128 stands for zero in the data rows.
Some points, one per row:
tensor([129, 180, 128, 144, 140, 106, 091, 130])
tensor([122, 148, 173, 168, 124, 106, 100, 112])
tensor([089, 083, 095, 085, 119, 182, 090, 092])
tensor([120, 165, 169, 126, 094, 158, 158, 180])
tensor([125, 084, 119, 109, 121, 153, 114, 076])
tensor([100, 094, 113, 103, 122, 163, 072, 101])
tensor([127, 123, 186, 150, 099, 126, 095, 121])
tensor([092, 101, 098, 095, 124, 167, 067, 099])
tensor([146, 162, 164, 144, 113, 141, 135, 100])
tensor([169, 164, 149, 191, 163, 082, 115, 138])
tensor([116, 147, 177, 149, 105, 068, 148, 082])
tensor([107, 174, 144, 090, 085, 151, 145, 191])
tensor([142, 087, 124, 106, 114, 155, 119, 144])
tensor([152, 083, 120, 153, 152, 133, 181, 120])
tensor([152, 099, 102, 101, 127, 162, 152, 175])
tensor([098, 122, 097, 169, 187, 102, 156, 170])
tensor([138, 101, 126, 187, 176, 068, 111, 150])
tensor([176, 112, 088, 138, 169, 082, 073, 091])
tensor([109, 071, 111, 153, 161, 111, 154, 118])
tensor([107, 117, 122, 172, 166, 097, 166, 178])
tensor([157, 183, 149, 186, 158, 102, 124, 168])
tensor([158, 093, 095, 094, 127, 165, 157, 180])
tensor([079, 135, 149, 065, 062, 143, 139, 151])
tensor([100, 101, 131, 108, 110, 099, 083, 091])
tensor([111, 090, 136, 147, 137, 066, 101, 092])
tensor([080, 114, 086, 117, 151, 169, 066, 122])
tensor([137, 071, 120, 169, 168, 109, 174, 114])
tensor([126, 084, 116, 162, 165, 104, 170, 109])
tensor([094, 121, 172, 095, 068, 109, 154, 136])
tensor([145, 170, 160, 122, 100, 164, 128, 110])
tensor([100, 085, 105, 147, 163, 116, 150, 124])
tensor([153, 136, 165, 160, 125, 120, 124, 083])
10 more points follow, each with its number after it:
tensor([083, 170, 130, 067, 078, 156, 133, 176]) 0
tensor([169, 069, 091, 118, 149, 154, 144, 158]) 1
tensor([085, 110, 153, 145, 123, 125, 146, 151]) 2
tensor([132, 098, 132, 165, 154, 073, 108, 127]) 3
tensor([110, 130, 182, 124, 081, 091, 184, 145]) 4
tensor([130, 125, 096, 138, 157, 092, 156, 180]) 5
tensor([112, 116, 147, 150, 130, 135, 176, 108]) 6
tensor([079, 146, 124, 150, 148, 125, 148, 148]) 7
tensor([110, 124, 121, 178, 175, 086, 174, 174]) 8
tensor([136, 186, 132, 158, 150, 083, 102, 119]) 9
Which two of these numbered points are nearest to each point below by angle, seen from the average point of the first points? Their numbers follow each, nearest first.
tensor([111, 177, 142, 090, 088, 189, 093, 128]) > 0 7
tensor([120, 188, 144, 092, 083, 187, 104, 123]) > 0 4
tensor([126, 177, 159, 081, 065, 167, 142, 188]) > 0 4
tensor([098, 138, 096, 182, 198, 089, 174, 174]) > 8 5
tensor([075, 140, 123, 146, 147, 128, 138, 143]) > 7 2
tensor([174, 081, 092, 126, 154, 145, 159, 155]) > 1 5
tensor([105, 174, 139, 083, 084, 193, 085, 134]) > 0 7
tensor([091, 113, 150, 146, 125, 122, 157, 145]) > 2 4
tensor([167, 162, 151, 142, 120, 090, 124, 109]) > 9 4
tensor([128, 114, 079, 123, 162, 112, 152, 194]) > 5 8
tensor([096, 126, 173, 125, 089, 085, 174, 132]) > 4 2
tensor([065, 131, 120, 146, 149, 129, 135, 131]) > 7 2
tensor([081, 117, 147, 149, 129, 119, 132, 153]) > 2 7
tensor([106, 150, 153, 180, 150, 089, 180, 158]) > 8 7
tensor([108, 141, 104, 144, 160, 152, 139, 122]) > 7 8
tensor([100, 110, 149, 141, 122, 129, 162, 100]) > 6 4
tensor([132, 117, 086, 125, 159, 110, 154, 195]) > 5 8
tensor([147, 172, 142, 146, 130, 097, 110, 121]) > 9 3
tensor([105, 130, 182, 113, 073, 101, 183, 145]) > 4 2
tensor([082, 152, 124, 166, 161, 115, 158, 156]) > 7 8
tensor([110, 175, 120, 140, 143, 105, 075, 126]) > 9 7
tensor([128, 181, 150, 110, 096, 179, 118, 122]) > 0 4
tensor([121, 183, 128, 143, 141, 109, 083, 129]) > 9 7
tensor([153, 075, 126, 105, 111, 156, 121, 154]) > 1 0
tensor([100, 166, 146, 178, 152, 091, 180, 159]) > 8 7
tensor([099, 165, 128, 143, 139, 094, 065, 107]) > 9 3
tensor([102, 131, 175, 121, 084, 092, 181, 138]) > 4 2
tensor([200, 118, 061, 089, 150, 156, 141, 121]) > 1 5
tensor([089, 106, 082, 157, 189, 116, 139, 161]) > 8 5
tensor([115, 107, 150, 140, 121, 141, 171, 112]) > 6 4
tensor([078, 108, 140, 143, 131, 123, 140, 111]) > 2 6
tensor([101, 173, 119, 140, 144, 102, 068, 116]) > 9 7
tensor([107, 132, 171, 130, 096, 082, 135, 086]) > 4 6
tensor([107, 175, 127, 084, 094, 136, 124, 124]) > 0 4
tensor([103, 121, 109, 138, 151, 157, 124, 123]) > 7 1
tensor([075, 168, 127, 072, 083, 197, 140, 131]) > 0 7
tensor([150, 075, 090, 128, 159, 142, 122, 149]) > 1 5
tensor([105, 186, 135, 072, 077, 164, 148, 190]) > 0 4
tensor([098, 124, 179, 092, 058, 116, 163, 141]) > 4 0
tensor([133, 081, 115, 162, 165, 107, 174, 113]) > 8 6
tensor([145, 181, 138, 143, 133, 100, 105, 128]) > 9 3
tensor([067, 128, 129, 142, 136, 125, 126, 155]) > 7 2
tensor([164, 074, 092, 117, 147, 148, 135, 152]) > 1 5
tensor([114, 112, 156, 147, 120, 131, 174, 105]) > 6 4
tensor([094, 127, 096, 135, 158, 161, 082, 128]) > 7 0
tensor([102, 125, 100, 129, 151, 165, 116, 121]) > 7 1
tensor([108, 102, 157, 152, 125, 132, 167, 107]) > 6 2
tensor([076, 154, 136, 071, 078, 144, 136, 164]) > 0 4
tensor([133, 117, 105, 122, 142, 112, 152, 193]) > 5 8
tensor([156, 167, 149, 153, 131, 083, 114, 114]) > 9 3
tensor([120, 075, 115, 155, 162, 112, 161, 115]) > 8 6
tensor([097, 120, 088, 154, 182, 114, 151, 162]) > 8 5
tensor([187, 091, 083, 108, 150, 165, 176, 167]) > 1 5
tensor([158, 111, 092, 096, 134, 171, 127, 115]) > 1 0
tensor([132, 102, 127, 172, 164, 067, 114, 130]) > 3 8
tensor([133, 098, 124, 187, 179, 062, 111, 140]) > 3 8
tensor([112, 138, 179, 143, 099, 069, 141, 083]) > 4 9
tensor([181, 079, 089, 123, 156, 149, 164, 160]) > 1 5
tensor([147, 093, 102, 102, 127, 160, 128, 100]) > 1 0
tensor([105, 152, 156, 118, 099, 089, 136, 085]) > 4 9
tensor([082, 151, 135, 092, 095, 192, 139, 140]) > 0 2
tensor([069, 151, 125, 068, 080, 181, 133, 104]) > 0 4
